Rotation paths and how fast each direction turns (deg/step)
Each turn is a multiple of 5 degrees from 10 to 175, or 0.

[ 12  13 -20  -6  -2  -6   9  -2  -6  -2  -3 -11 -18  -4  -2  20  -4  28]
[  4   1 -27 -10  -6   7  11 -10  14  10  18 -17  18   4   1  11  -5  13]
[  6  13  -1   2   2  15  -9  -1  19   5   5  -4   7  -2  16  -2 -29  24]
[ 21  16 -14  -4  11 -15  -3  -7  -7  -2  -3  -5  -5   3   8  -2  -4  34]
[  3  10 -27  -9  -3  -2  -8  -7  -1   7  25 -17  11 -15   2   2   9  14]
[  2   0 -15  15   1  26 -15   1   8   7   6 -16  -4 -12   2   1 -20  19]
[ 16  10 -26  12  18   4  10  -9  -8   4  -7   4   3   6   1  -5 -12  25]
[  0  22 -15  -8   5   0   9  -6   2   7  27   6  12 -18  -4  -9   1  20]
[  3  10  -1   0  -1  22  -1  -4   8  -6   4 -22 -10 -28  -4  -1  -7  24]
[ 15  17 -30   2   6  11  14  -7  -6  -3 -14 -11   1  -2   1  17 -12  10]
[ -4  15 -19  -8  -3   0  13   0  11  14  23   8   9   0  -2  15 -16  21]
[  7   1   6  -7   1   8   8  -8  22  -4   6 -16  -1  -8   8  -7 -13  35]
[ 24  26 -18  -9   3   2  -2 -11  -3  -8  -8 -16   7  -2  17   3  -5  13]
[  3  14 -23  -4  -6  -7 -16   5   0  13  19  -6   3  -6  -2  20 -11  20]
[ -1 -16 -19   8   6   9  -1  -4  14   5   9 -19   0  -1   6  -4  -9  34]
[ 21  19 -20   4  11  16   0 -13   0   2   5  -1  11   3  17 -17  -9  12]
[  9  26  -8  -1   6  -5 -14   0  -7   8  15   2   4 -19 -13   0  -8  26]
[ -7  -4 -23   4   8   6   8  -3   2  -4   3 -23  -5 -24  -2   3   4  27]
[ 10  16 -29   5   0  31  13  -8   2   4   8  -4  -2  -2   8   1 -11   3]
[ 11  20  -3   1   6   4   7  -4   5  11   7   9   8  -4 -19   6 -24  27]
[ -3   9  -9 -11  10  -8  18  -5  10  -9   0 -12   5 -20   9   0  -1  32]
[ 14  23 -18 -13 -13  17   2  -6   5  -3  12 -16 -10  -7  16   9  -3   8]
[ 16   7 -13   0  -3   4  -8  -3   6  12  -1 -14   9   4 -15  22 -23  22]
[ -5  -1 -22   0  13  -9   6  -2  11   3   3  -4  15  -1  19   0 -13  30]
[ 17  17 -10  -7  -3  10  -6  -8   6   4  23  -5  -9  -1  20 -15  -1  22]
[ 22  12 -10   1   3   4 -19  -9  -4   5   2 -22   9 -12 -16   1  -5  20]
[-10   5 -35  10  13   2  -3   4  -2   3   0  -8   9 -18  11   9  -9  17]
[  6   6 -21   6   1  19   9  -4   3  10  23   5 -18   2   3  -8  -9  23]
[ 19  14  -3   0  10  12   9 -16   4   3   5 -11  17 -10 -19 -11  -9  22]
[ -5  28 -14  -3  10   2   4   1   1  -7  -3  -4   9 -30  10   9 -11  17]
[  6  10 -21  -4  -8  10  12   0   0   3  12  -9 -26  -5  -1  16  -5  24]
[ 13   0 -16  -5  -1  14  15 -16  15   7   6 -18  20   7  -9   7 -12  16]
[  2  22  -5  -3   8   3  -2   1  15   0   0   4  15  -8  22   2 -26  22]
[ 16  14 -11 -10   0 -12  -2  -3  -2  -2   9  -8 -18  -2   9   2  -1  36]
Speeds:
[-11  -6   4   4   4   2  -2   5   7  -5  -6  -4   1  -9   8  -1  -5   4]
120
[-1 -5  1  5  4  3  7 -2  6  6  2 10  5 11  1 -6 -8  3]
85
[ -8   2   9   1  10   4  -3 -10  -5   0   3  -1  -1   6   3   9   5   0]
0
[  2   8   0   4   6  -7  -5   4  -6   0 -11   7   4   0  -2   7  -8   0]
110

[ 11   4  -5   9  19 -16  33   3 -16 -10  11   8  -9 -18 -18  13  -3  -7]
[  8   4  -9  23  28   8  11   1  13 -11  11  -6   3  -8 -20  14 -23  -8]
[ 18  12  -4  19  35  -5  20  -6  21  -5   1  16   7  -1  10   0   3 -11]
[  6   1 -19  49   2 -11  13 -12   6   0  14   6   2   5   0   2   5  -5]
[  5  24 -17  26  22 -10   0   4   1 -12  13  -2 -18   7  -9  -1  20  12]
[ -6   4 -21  10  18 -19   8 -23   9 -14   9   4  -1 -13 -13  19  12  21]
[ 13 -13   6  22  22  -4  -2  -3  12 -22  15  10   4  -7 -12  -4   0  31]
[ 11 -15  -8   5  20  -5  24  -6 -11 -15  18  33  -8   3 -10  -3   7   5]
[  8  -9  -7  16  20   9  11  -7  -7 -12  37  -4  -3  16 -12  18 -11  -2]
[ 21  11   2   3  25  -5  12  -1  14 -27  14   5  -3  14   7  26   7  -7]
[ 18   6   3  31  -1 -18  18 -10  -2 -10   7  11  14   0   4  31  -3   5]
[ 19  15   5  31  13 -16  16  20  -7 -17   8  -3 -12 -11 -14   4   1   2]
[  0  15 -22  13  25  -9  22  -5  -1  -7  -1   9  -2 -20 -24  17  -7  -4]
[ 10   2  -4  29  36   0   9  -8  23  -2  12  -6  10 -14  -7  -3 -10   4]
[  9  -2 -18  28  20  -5  15  -7  19 -11   4  28  -2   4   3 -12  12  -7]
[  1   6 -21  37  13  -3   4 -14  -8   3  29   2  -5  16  -2   1  10   9]
[  2   7 -13   8  20 -15   1  -6  13 -27  20  -6 -18   7  -6  10  23  11]
[  7  -2  -6  11  13 -12   2 -17   3 -20   8  18  10  -3  -9  26   3  33]
[ 20 -16  15  16  18 -13  17   5  -8 -21  22   9  -4  -9  -9  -2   1  19]
[ 10  -6 -13   7  18   5  21   3 -11 -21  17  23  -8   4 -22  15 -11  -7]
[ 18   7   3  11  34   6  18  -6   2  -6  26  -7   6   6  -1  21 -13  -6]
[ 18   5  -2  24  10 -12  19  -1  23 -22   4  10   4   5   9  19   3 -18]
[ 16  24  -6  43   6 -11  12   2 -10   0   4  10   5   2  -1  14   0   6]
[  4  16 -13  24  18 -23  18   4   1 -12   9 -12 -16 -18 -16   3  12  -1]
[ -2  10 -22  21  27  -2   2  -9  17 -12  -2  10   5 -15 -24  10  -7  15]
[ 11  -9  -1  21  34  -7  14 -13  14  -2  16  11   6 -11   1 -17   8  15]
[  2 -15 -22  29   9   1   9  -9   4 -17  22  23  -9  13 -10  -6   7  -1]
[  8  12 -12  12  28   2   2 -10  -9  -8  32   1  -8  22  -1  12  12  14]
[  6  -6  -3   5   9 -20   9 -14  14 -31  20  -1  -3   4   1  29  13   9]
[ 22   4  10  22   7  -9   3   4  -6 -23   7  19   7   1  -8  20  -4  26]
[ 16  -4   5  11  18 -18  32   6 -18 -13  16   8  -8 -14 -15   8   0  -1]
[  7   2 -12  17  23   9  15   4   4 -16  13   2  -1  -3 -25  20 -24 -12]
[ 20  15   1  15  38  -2  20  -6  17  -2   8   5   9  -1   9   8  -2 -11]
[  9   1 -13  46   0 -13  16  -8  15  -7   8   9   5   2   4   6   3 -13]
Speeds:
[  4   9   2   6   0  -1   6   6   1   5  -8  -4   3  -6   0   3  -7 -12]
35
[ 7  7 -2  6  4 -8  7 -9  2 -8  6  2 -1  5 -7 -3 -5  2]
0
[ -7  -6 -10   1 -10  -1   3  -7   1  -2  -4   7   3  -1  -4   8  -3  -5]
155
[ -2 -10   3   6  -6  -3  -1   2   7  -6   6 -13  -3  -3  -2  -3  -2  -4]
145

[-13  -9  -6 -32  -2   4  15  11   1  23  10   6   1   7  19   0 -12 -17]
[ 12  -3   8 -11  -6  13  19  11   2  -5   1  19 -12   8   9  20 -31  -9]
[-11 -29  -3   2 -11  -8  10  14  -6  -3  -2  -4 -21  14  -5   2 -29  10]
[  5 -30   3 -24 -21   8  13   7   5  14 -13  -6   7  16   2  -7  -2  11]
[  9 -11  15   3   2   1  14  11  23  18  -6  24  -5  31   4  -4  -2   0]
[-10 -12  -5  -7 -11  -9  -2  -4  12  31   6  23 -15   6 -19   2 -20   0]
[ -2  -6 -11  -4 -12   3  24  14  14  31  -6  -7  10  -7  -3  16 -19  -5]
[-10 -13 -16  -8   6   2  39  11   8   1   1  16  -7   9  10   2  -5 -15]
[  0  -9   2 -15 -21 -11  21  -7  -8  -3 -18  25 -16   4   5  11 -19   2]
[-11 -14  12  -4 -13 -20   9  18  -4  18 -12  -8  -4  14  20   1 -20   6]
[ -1 -18   6 -33  -4  13   3  11   3  17  12   9  -2  21  14  -6 -11  -9]
[ 17  -9  11   0  -7  16   8  11  13   5   3  18 -12  16  -8  16 -31   0]
[-12 -30 -12   7 -10  -4  12  12   8  13   0  -4 -14  10 -20  -1 -21  11]
[  4 -21  -9 -17 -16   7  28   2  15  19 -17   4  10   7  -3  -1   7   4]
[  0  -2   5   5   2 -13  25   4  18  17 -11  32  -8  20   7   2  -1  -6]
[-18  -3  -4 -15 -15 -20   3  -4  -2  29   1  18 -14  -1  -1   6 -23  -5]
[ -3  -3  -1 -14  -9   4  21  20   4  22  -3 -10   8  -2  17  17 -25 -10]
[ -5 -18  -6 -14   6  10  26  15  -1 -11   9  14 -15  17  12   1 -17 -12]
[  8 -20   8 -12 -25  -1  10   0  -7  -6 -14  12 -16  12  -4   9 -26  13]
[ -4 -25  11   0 -11 -10   7  19   7  22 -11 -12   0  23   5  -7 -10  14]
[  3 -17   3 -25  -3  12   5   4  17  25   6  20   0  23  -2  -9   1  -4]
[  9   0   3   8  -6   3  12   5  20  22  -1  24  -9   7 -15  16 -26  -3]
[-21 -19 -22   1  -7 -11  22   9   6  20   1  -3  -8  -3 -12   4 -18  -1]
[  1 -11 -11 -22 -13   5  38   3   6   8 -16   8   8   0  12   6   0  -7]
[ -5  -3   9  -1  -2 -17  24   8   2   0 -10  28 -17  20  19   4 -13  -6]
[-12 -13   6 -23 -20 -15  -4   2 -11  20   0   6 -12   7   8   2 -27   3]
[  6 -13  10 -15  -7  14  10  25   8  21   3 -12   8  13  14   8 -22  -4]
[  2 -24  -3  -7   4  17  15  12  10  -3  14  18 -17  23  -8  -2 -16  -5]
[  8 -23  -1  -1 -25   0  12  -2   7   8 -17  10 -11   6 -22   8 -19  17]
[-10 -21  -4   4  -6 -13  22  14  16  28 -15  -5   5  16   2  -7   2   7]
[ -3  -5  -3 -24  -4   0  18  -4  15  25  -1  31  -1  12   5  -3   3 -13]
[ -2   8   5   3  -8 -11  14   7   9  20  -4  21 -11   0   2  21 -32  -9]
[-22 -18 -16 -13  -8  -7  19  16  -6  13   6  -9  -7  -2   5   5 -26  -7]
[  9 -17   0 -25 -13  16  31   9  -1  -6  -9   5   2  10  17   8 -11  -5]
Speeds:
[  6  -8   2   4   0   7  -6   0   8   3   1  -1   1   7 -12  -5   3   7]
45
[ -3   1   1   7  -6 -10  -7  -4  -4   0  -2   1  -8  -4  -8   4 -10   6]
110

[ -4   1  -5  11  -4   8  -8 -19  -9 -10   9 -22  25  24  -3  12  10 -11]
[-19  16 -16  -1  12  30  -9 -11  -1 -11  14  11   3  10  -2  -4  19   0]
[  6   2 -20  -4  -7  14  -7   3 -15  -5  21 -14   3  31   9  16   5   0]
[ -5  17  13   4  12  21 -16 -17 -18 -13   0  -4   3  19  -7   5  22   2]
[ -8  15 -21  15   4  18  11 -15  -2   3  23 -14   4  22   9  -1   5   5]
[-10  -4  -2  -5   2  23 -12  -9   0 -19   6 -11  19  24  -5  14  13 -18]
[ -7  24 -21   2   2  16 -11  -5 -18  -6  22   7   2   8   2   2  22   9]
[  4  -4  -4  -1   7  21 -10  -8  -9  -2   9 -17  -4  41   9  11   0   4]
[ -6  25   7  11   6  19   4 -15 -14 -14  12 -12  11   9  -9   7  22  -4]
[-16  -1 -28  10   4  17  -9 -19   3   2  16  -6  12  25   8  -3   5   2]
[ -3   8  -4 -14   3  29  -5   6  -7 -20  14  -6   4  20  -3  18  17 -13]
[ -1  17 -13  10  -2   5 -19 -16 -28   0  14  -4   5  20   4   3  17  12]
[ -6   6   3   4  17  32   5 -12   3  -6   9 -14  -7  32   4   3   3  -1]
[ -6  16 -12  11  -7   8   1 -13 -12 -12  18 -17  25  12  -6  11  17 -11]
[-17   1 -18  -4  11  27 -22 -13   0  -7  10   8   4  23   5  -3  12   3]
[  8  16  -8  -5  -2  19   4   6 -18 -11  23 -13  -3  22   4  20  11  -2]
[ -7   7   4  13   7  11 -21 -26 -18  -4   1  -9  11  24  -2   0  16   5]
[-12  17 -14   6  12  30  16 -10   7  -5  22 -10   0  17   4   1   7  -3]
[ -4  -2 -15   0  -8   9 -16  -8 -12 -14  13 -12  24  22  -1  16  14 -12]
[-10  19  -9  -4  14  28 -14  -7 -13  -9  12  11  -8  15   2   0  19   9]
[  8   6  -9   8  -2  12   2  -7 -15  -1  18 -25   1  34   9  13   1   2]
[-15  13   9   9  12  22  -9 -22  -6 -15   2  -7  14  14 -10   2  20  -6]
[-11  12 -33   5   0  18   3  -7   0  -1  27  -4   7  18   9   1   7   1]
[  0  -3   1 -11   2  21 -20  -2 -12 -17   6  -7   8  28  -2  18  14 -10]
[ -3  29  -9  11   7  15  -5 -12 -22  -2  17  -2  -3  12   2  -1  20  14]
[ -4  -4  -4   8   8  21   0 -17   2  -3   9 -22   5  38   7   7  -1  -3]
[-12  21  -6   3   2  20  -1  -9  -8 -20  16  -4  18   4 -10   8  25 -12]
[ -8  -1 -29   0   2  16 -20  -9  -7   0  17   1   4  27  11   1   5   8]
[  5  14   8  -7   8  27  -1   2 -15 -16  10 -13  -5  25  -3  17  14  -5]
[ -6  17  -9  20   2   6  -9 -26 -18   1  13 -12  13  18   1  -3  15   9]
[-15   1  -9  -2  13  33   4 -10  13 -10  13  -9   3  26   3   4   4  -9]
[ -2  14 -17  -1 -10   9  -9  -2 -19 -14  20  -8  19  11  -3  16  20  -7]
[ -8   5  -8  -2  15  25 -22 -13 -10  -2   6   5  -7  29   7  -1  11  12]
[  5  19  -1   6   1  19  14  -4 -13  -9  19 -23   0  23   2  15   8  -4]
Speeds:
[ -6   2  -8   3   6   3  -1  -4   4   7   2   8  -6   0   5 -10  -2   9]
140
[  1  -3  -9 -11  -4   1  -9  10  -3  -3   3  10  -2  -2   2   4   3   0]
85
[ -6   2   0   5  -9  -9   0   3   6   2  -7   3 -13   1  -5   1  -1  -6]
0

[-18 -13 -25   9  17  -6  -8   2  -6   1 -12  -5   0   8   2  11 -14 -25]
[  8  12 -16   2   2  -7   2 -15 -20  -3 -12 -14   3 -29  -5  -9 -18  -6]
[  8 -26  -7  12  -1   6 -26   7   1   4 -11   6   5 -13  -8   4 -25  -9]
[-14  -2 -25  15  23 -12   2  -5  -7  -2 -11 -12  -4   0   4   6 -13 -22]
[ 11   5 -13  -3 -11   2  -5 -11 -20   4 -14  -8   4 -30 -12  -7 -21  -6]
[  0 -24 -11  16  14  -5 -26   8   3  -3  -8   6   7  -5  -1   4 -24  -9]
[ -7   5 -22  16  14  -5  10 -10 -12   5 -11 -19 -10 -11  -2   2 -10 -24]
[  5  -4 -14 -10 -14   0 -19  -5 -17   1 -15  -1  10 -23  -9  -3 -27  -3]
[  5 -20 -14  28  25  -9 -12   5   5  -6  -6   0   4  -6   1   3 -19 -11]
[-10   4 -19   6  -1   6   3 -12 -17  12 -15 -18 -10 -15  -7   3 -11 -26]
[  7  -8 -18  -6  -4 -12 -22   0 -10  -9 -12   2  13 -16  -2  -3 -31   4]
[  9 -16 -10  32  24   2  -1   1   0   3  -8  -4   0 -10  -3   3 -13 -21]
[-19   2 -19  -7  -7   0 -12 -11 -19   8 -16 -16  -6 -13  -5   3 -14 -19]
[ 18  -7 -19   6   6 -15  -8   3  -3 -13  -9   3  11 -17  -1  -4 -31   3]
[  0 -16  -8  24  17  12  -6  -4  -8  12 -11  -7   1  -9  -7   6  -6 -29]
[-20   6 -22  -7  -4 -14 -16  -8 -13  -3 -12 -14  -6 -15  -2  -1 -23  -6]
[ 29 -11 -17  15   4  -3   1   5  -4  -5 -10   5  10 -16  -4  -3 -27  -6]
[-15 -16  -8  13  17   7 -19  -7 -14  10 -12  -9   4  -8  -4   7  -4 -26]
[ -6  10 -24   2  -4 -17  -5  -6  -5  -7 -10 -12 -11 -20  -3  -5 -29   0]
[ 25 -20 -14  10   3   7  -4   6  -8   4 -14   5  15  -9  -5   3 -21 -18]
[-23  -8 -10  13  23  -8 -20 -12 -13   2  -9 -15   1 -11  -2   4  -7 -15]
[  6   7 -23   6 -13  -5   2  -1  -3  -3 -12  -6 -13 -22  -8  -5 -32  -4]
[ 12 -25 -14   3  11   2 -16   4 -12   2 -14   5  20  -3   2   7 -15 -21]
[-17   2 -10  20  19 -11  -8 -16 -10   0  -6 -19  -7 -21  -6  -1 -13  -7]
[  9  -2 -23   0 -18   6  -6   6  -3   2 -15   1  -5 -15  -8  -2 -31 -13]
[  7 -20 -13   7  26 -12 -13  -2 -13  -3 -13  -3  19  -3   7   5 -11 -17]
[-12   4 -10  21   5   0  -3 -16 -11   7  -8 -16 -12 -25 -17  -3 -17  -6]
[  4  -8 -27  -6 -11   1 -18  11  -2  -5 -16   6   2  -7   1   0 -29 -16]
[ 10 -13  -9  16  28 -15   0  -9 -14   0 -10 -13  12 -11   5   3  -9 -14]
[-15   0 -10  13  -7   9 -13 -10 -11  10 -10  -7 -10 -22 -22  -1 -21  -8]
[  7  -6 -29  -2   4  -9 -14  11   1 -14 -14   4   4  -4  11   0 -26 -15]
[ 11 -13  -4  18  17  -4   4 -14 -19  12 -11 -17   7 -18  -5   4  -8 -16]
[-21  -2 -17   5  -7   3 -24  -4  -7   1 -10   0  -3 -15 -18  -1 -27  -4]
[ 19  -4 -26   9  13  -9  -1   8   1 -13 -13  -3   1 -10  13  -3 -20 -20]
Speeds:
[  1   0  -2   7  -5 -10  -4   3  -9   6   3   5  -2   4   0 -12   4  -3]
0
[ 2 -3 -5 -7 -7 -8  8  2  1  5 -3 -6 -6  6  7  6 -4 -3]
120
[10  1  2  6 -6 10 10 -1 -1  7 -1 -1 -4 -5 -6 -1  1 -4]
145
